Where one turn sends some rows of the set: a few examples, then the rows asked:
fedet: [22, -11, 16, -19, 13, -16, -17, -7, -3, -28, -1, -5, 16]
Vako: [7, 8, 9, -3, 15, 4, 11, 1, 8, -12, -7, 9, 19]
panam: [12, 7, -20, -16, 0, -11, -13, -9, -3, 10, -12, -29, -22]
levol: [-9, 12, 7, -16, 8, 4, 2, -19, 15, -1, -12, 0, 12]
tol: [-11, -7, -30, -11, 2, -26, -10, 4, 10, -20, -22, -22, -1]
zosu: [14, -12, 18, -20, 11, -18, -16, -5, -1, -33, -4, -4, 11]
pefad: [26, 11, -9, -12, 19, -31, -14, -1, 2, -30, -24, -16, 14]
fasuf: [-2, -11, -9, -3, 14, -27, 7, 22, 0, -31, -11, -14, -5]
leb: [15, 0, -4, -29, 3, -24, -25, -20, 5, -16, -21, -12, 20]
zat: [-2, 21, -12, -16, 17, 4, 10, -12, 15, -9, -16, -5, 19]
segeb: [28, 7, -16, 3, 16, -10, 1, 11, -5, -3, -1, -29, -19]
Kise: [20, -3, 17, -17, 17, -22, -16, -3, -8, -36, -4, -6, 7]
zuliz: [19, 5, -15, 2, 18, -16, -6, 8, -3, -2, 4, -35, -21]
Ridag: [-8, 12, 6, -23, 4, 5, -7, -13, 12, 3, -9, 4, 15]
losot: [29, 3, -14, -1, 12, -10, -8, 19, -6, -3, -1, -30, -18]
nobo: [-6, 17, 6, -20, 8, -5, -1, -16, 13, -4, -4, 5, 19]
sonem: [31, 6, -2, -18, 19, -27, -3, -1, 4, -31, -19, -19, 18]
val: [-12, -28, -10, -17, -5, -18, -14, 3, 3, -13, -4, -14, -4]
baki: [16, 13, -17, -16, 0, -13, -18, -3, 1, 7, -3, -31, -23]
Raduk: [5, 27, -8, -17, 15, -5, 10, -12, 21, -14, -10, -7, 19]
sobo: [14, -5, 2, -11, 3, -9, -20, 8, -14, 7, 3, -17, -23]
taz: [11, -2, -9, -27, 2, -23, -26, -17, 11, -21, -23, -14, 17]
lida: [17, 2, -5, -9, 11, -11, -16, 9, -16, 5, 10, -18, -22]
muted: [6, -20, -1, -6, 13, -27, 4, 19, -1, -31, -7, -16, -7]
Zevap: [-4, -10, -27, -15, 2, -29, 1, 10, 9, -15, -22, -27, -2]
guvup: [-9, 11, 4, -17, 14, 5, 4, -13, 7, -4, -6, 7, 16]
Vubap: [3, 21, -8, -8, 16, 1, 13, -10, 22, -10, -17, -11, 16]
dumef: [3, 11, 11, 0, 21, 3, 11, -2, 12, -9, -5, 3, 16]
mit: [26, 5, -3, -14, 19, -31, -4, 6, 7, -33, -22, -15, 16]
Tanef: [6, 17, 6, -6, 20, -2, 8, -2, 14, -15, 4, 5, 22]
Nuge: [10, 12, 11, -5, 20, 6, 8, 8, 10, -12, 0, 3, 17]
Terig: [3, 14, 0, -5, 24, 4, 14, -1, 9, -12, -6, 4, 19]
nele: [16, 2, 2, -10, 3, -12, -18, 6, -9, 7, 10, -16, -25]
doke: [3, -21, -7, -6, 11, -22, 7, 21, 1, -27, -3, -20, -6]
Leke: [-6, 10, 3, -22, 3, 4, 3, -17, 10, -5, -16, 4, 14]
zitu: [7, 6, -15, -13, 7, -18, -14, -5, -4, 9, -3, -35, -24]
munim: [15, 6, -20, -19, -1, -9, -18, 1, -3, 5, -10, -34, -23]
Mupu: [9, 19, -11, -11, 13, 3, 13, -8, 19, -15, -21, -8, 20]
vil: [9, -4, -1, -2, 11, -15, -17, 4, -12, 7, 10, -22, -22]
Gomo: [14, -7, 2, -4, 5, -6, -15, 1, -13, 8, 9, -13, -21]
rulu: [28, 12, -13, 0, 12, -13, -8, 14, -2, -1, 4, -28, -21]
Zak: [11, 0, -4, -25, 5, -20, -32, -22, 3, -25, -15, -13, 12]
pasa: [25, 10, -21, -7, 16, -12, -10, 10, -8, 1, 2, -30, -19]
segu: [-10, -26, -6, -17, -5, -19, -18, -3, 3, -19, -7, -14, -6]
bogo: [2, -9, -27, -12, 4, -32, -6, 7, 10, -19, -25, -26, -1]
kepoz: [8, 26, -12, -16, 15, 1, 10, -4, 20, -9, -19, -13, 17]
zilaz: [-17, -22, -5, -16, 0, -16, -12, 2, 1, -25, -2, -11, -8]
ruzeg: [13, 7, -18, -19, 5, -11, -20, -3, -10, 8, 1, -28, -23]

ruzeg turns into zat
kepoz turns into segeb
Now find these:
sobo turns into Leke
segu turns into taz
Kise turns into zilaz
leb turns into Zevap
rulu turns into dumef
zuliz turns into Tanef

